The rows of Y fall into a few groups, and each row is roughly a mix of its group's hidden directions.
Y:
[[-19  23 -13  27  27 -46  35  -2   8  32]
 [ 39  -6  -5  20 -31  25  43  11 -11 -35]
 [-35  17  15 -11   9   2   7 -41  -4 -56]
 [  2 -19 -38 -41 -21   5  23  10  42  25]
 [-46 -19  13   1  33  37 -18  24 -16  26]
 [ -5  12 -23 -18  22  13  24  18 -54  39]
 [ -3  28 -26  41 -35  -2  32  -5  39  -2]
 [ -2  51 -34  45 -17  11  13 -15  12  10]
 [-11 -11  35 -37  28 -52 -13   1  -7  20]
 [-20 -19 -29  14 -24  46 -41 -25  11  -7]
 [-13  26 -39  40  24 -33  28 -10   0  21]
 [ -3  25  29  -7   8  26   8 -20 -41 -51]
 [ 43   4 -24  33 -10 -11   0 -21  20 -48]
 [-34  16  33  -7 -15 -40   6   7  38  32]
 [  9  -9   0 -15  -3 -14  34  -9  68 -24]
 [  3  27  -6 -37  21 -43  -4  32 -37  -6]
 [ 27 -15 -48 -44   3 -15  29  17 -20  -5]
 [-10  17 -58  15 -40   9 -30  17   6   8]
 [ 11 -15  11  17  11  -6 -37  29 -17  60]
 [ -4 -41  28  -9  32  29 -41 -19   0 -21]
 [ 15 -22 -20  23   6 -11  24  67  -7   5]
 [-48  16 -14  27  12 -24  27   8  19  40]
 [ 22   4  15  19  20  34  65   0  10   6]
 [-13  11 -35 -50  22  18  -4  15 -36 -25]
 [ -2 -38  -2  27   7  49  11 -46  -5 -11]
 [-20   1 -39  27  44 -10  31   4 -25  26]
 [ 15 -40 -14 -55 -29   0 -13  -2 -16 -24]
 [  6   9  -2  26 -34 -51 -17  22 -20  36]
 [ 57 -15  23   3  24   5 -15  -9 -11 -44]
 [-27  17   7  -2  18  42 -14   6 -52  28]
 [-15   9 -21   7  -4  21  37  20 -48 -40]
 [  4  31  19 -20  15 -43  28  21  41 -17]
 [ 15 -33  13 -10   1   1 -54 -32 -31 -20]
 [-56  13 -49   6 -11   4 -13  -5   1  30]
 [-15 -24 -33   0   2  46 -30 -23 -39  -5]
 [ 25  14 -14  11  -2 -17  72   4 -10  15]
 [-14 -14   0  11  10 -21 -47  12 -20  56]
 [ 26  15 -38   5 -37 -19 -33  37 -11 -13]
 [ -4 -11 -14 -10  12  75  22  -8  10  10]
 [ 45  38 -28   8   9   3 -10 -30 -38 -12]
 [  0 -17  28 -57  26  -4  13  -6  35 -21]
 [-22  21  54 -14  13  10 -44   2  -3  26]
 [-14 -41  26  -1  36 -19 -43   5  18 -22]
 [ -1 -40  25 -17  -8 -22 -52 -24  -1 -26]
 [-21  50  10   7  11  -2  18   1 -18  55]
 [ -8 -26  -8 -32  27  41  37 -27  21  -7]
 [  1 -25  -4 -49  16   6 -12   9 -52  26]
 [ 24   0  24 -54 -26  -2  32   8 -28  17]
 [ -9  -4  -7 -15 -46  59 -30   3   3 -13]
 [  5   8 -22 -41 -29 -12 -30  31  42 -10]
 [ 23  -4  -7 -17  19 -59  43  -6 -17   8]
 [ 40 -15 -28   0 -36  35  17  -2  -5 -39]
 [ 18   8 -26  35 -23 -55  22   9 -19  12]
 [-37 -44 -31  21  24 -16  29  19  15   4]
 [-22   8 -10  -9 -22 -12  61  16   4  39]
 [ 49 -15  17 -20  14  -6  53  11  12 -18]
 [ 12   0 -57 -10 -11 -30  47   6  14   3]
 [ 25  13  42  54  -6 -16 -14   0  -4 -31]
 [-38  23  -5  27   2  -8  42  14  16  43]
 [ 10 -20 -33  18 -40 -25  32  -7  40  -8]
 [-20  16  15  -7  -1 -39   2 -38  54 -14]
 [-20   3  36  11   7  55   6  -2   7  44]
 [-41  19  29  10  18 -27 -21  -6 -36  34]
 [-13   7  -9 -30  29 -43   8  18  40 -32]
 [  8 -14  16   2  18 -56 -38  15 -26 -25]
 [-18 -28 -15 -19  26  40 -36   7 -18  35]
 [ 31   2  32  -4  12 -23 -40   4  26  45]
 [ 11 -36 -33  31 -24 -38  13 -34  -6  -9]
 [ -2 -20 -40  29  -9 -35  -5 -36 -27 -28]
 [ 33   1  11  -2  29 -10  68   2  -3 -12]
 [-26 -19 -16 -33 -27  28 -54  -4  -4  -9]
 [ 46 -26  10  35  -9  13   7  41  -1  29]
 [ 15  -6 -16   5 -12   7  -1  16  32  70]
 [-19 -11  36 -41 -17  15 -55   2   3   2]
 [ 26  -7  -5  24  -6 -42  47  -1  34 -21]
 [  6 -22 -60   3 -23  17  41   4 -11 -12]
 [ 31  45  11  13 -30   1  35   3  22  33]
 [ -3 -15  -2  10  -2  29 -49 -26  -4 -51]
 [-12   4 -38  29  17 -10  37 -23 -46  11]
 [ 21 -33   7  47  -7  -1  -5  37 -10  39]
 [  0 -36 -12   7 -15 -24   7 -22  63 -14]
 [ -6 -13  51 -45  32 -31  -2  -7   0  -9]
 [-16  34 -29  55  26 -18  10 -11  13  15]
 [ 58 -39 -10  12 -33 -17 -16   4 -11 -10]
 [ 37 -47 -28   8 -38  -8   3 -11  26 -12]
 [  8 -13  50 -15  34   0 -44 -20  17 -13]
 [-16  33  -9  37  24 -27  41  -6 -30  15]
 [ 21  12  46  22 -12 -49  -1  24 -11  24]
 [-29  46  22 -10  19 -20  24  -9   1 -45]
 [ -5  44 -37  38  28 -16 -12 -26 -13  13]
 [ 29 -30 -12 -12 -33  47   3   7  -6 -39]
 [-67  12   6  19  25 -33   8   7  -5 -12]
 [  6   7  19   2  20 -22  57  10 -18  44]
 [ 12  20  -6  14 -39 -30  25 -18 -27 -45]
 [ 13  -6 -67  -5 -19 -25  33   6  -6  10]
 [ -1 -21 -33  43  50 -18 -10  -8   2 -24]
 [-12  -4  18  43  -4  49 -29 -27   8 -21]
 [-23  37   0 -26 -10   3  21 -49  24 -28]
 [  9  24 -48   9 -10 -35  17  25 -37  16]
 [ 23  30  26   7   7  20  -3  25 -60   6]
 [ 24 -11 -17 -15  16  16 -18  48 -48  17]
 [  1 -33 -36 -23  18  18 -14  29  26  41]
 [-36  25   9  -2   9 -28 -39 -15 -22  42]
 [-14  44  10   8 -11  18  45 -11 -24 -38]
 [ 38 -11  -5   1 -11   4 -10  20 -63 -28]
 [-18   1 -30 -19 -23  -1  -5 -43  43  34]
 [ 15  14  22  11 -17  -5  32 -20   3 -64]
 [ 30  26  42  11 -27  15 -14 -44  -6  17]
 [-12   8  55   4  27  47 -21  -2 -15   2]]
One row of each group comes first, with its name. Which group is each row after those in?
[  1  31 -39  47  34   2  19 -11 -20  14] | <15>
[ 27  37  26  42  -5  26 -12  26   6 -30] | <76>
[ 57   0  14  17 -24  27  14  13 -36 -16] | <118>

[ -5  40  37  16   3 -19  20  -5  48  24] | <118>
[-54 -10  -2 -13 -42   4   3  16  35  23] | <15>
[-16   6 -36 -52  35  20  10  -6  -3 -30] | <76>
[  8   3  43  13   2   6 -48 -25 -38  21] | <118>
[ 10 -34  -9  30  -8 -46  -7  29  28  29] | <118>
[ -8  54 -23   4   7 -11  36  36   0  26] | <76>
[-58  -1 -12  12   3  -1  33 -21  40 -14] | <118>
[ 10  -2 -63  23 -32 -23  24  -2  14  -2] | <76>
[ 31  -8 -17 -42  -8 -44  -8  22   4 -36] | <76>
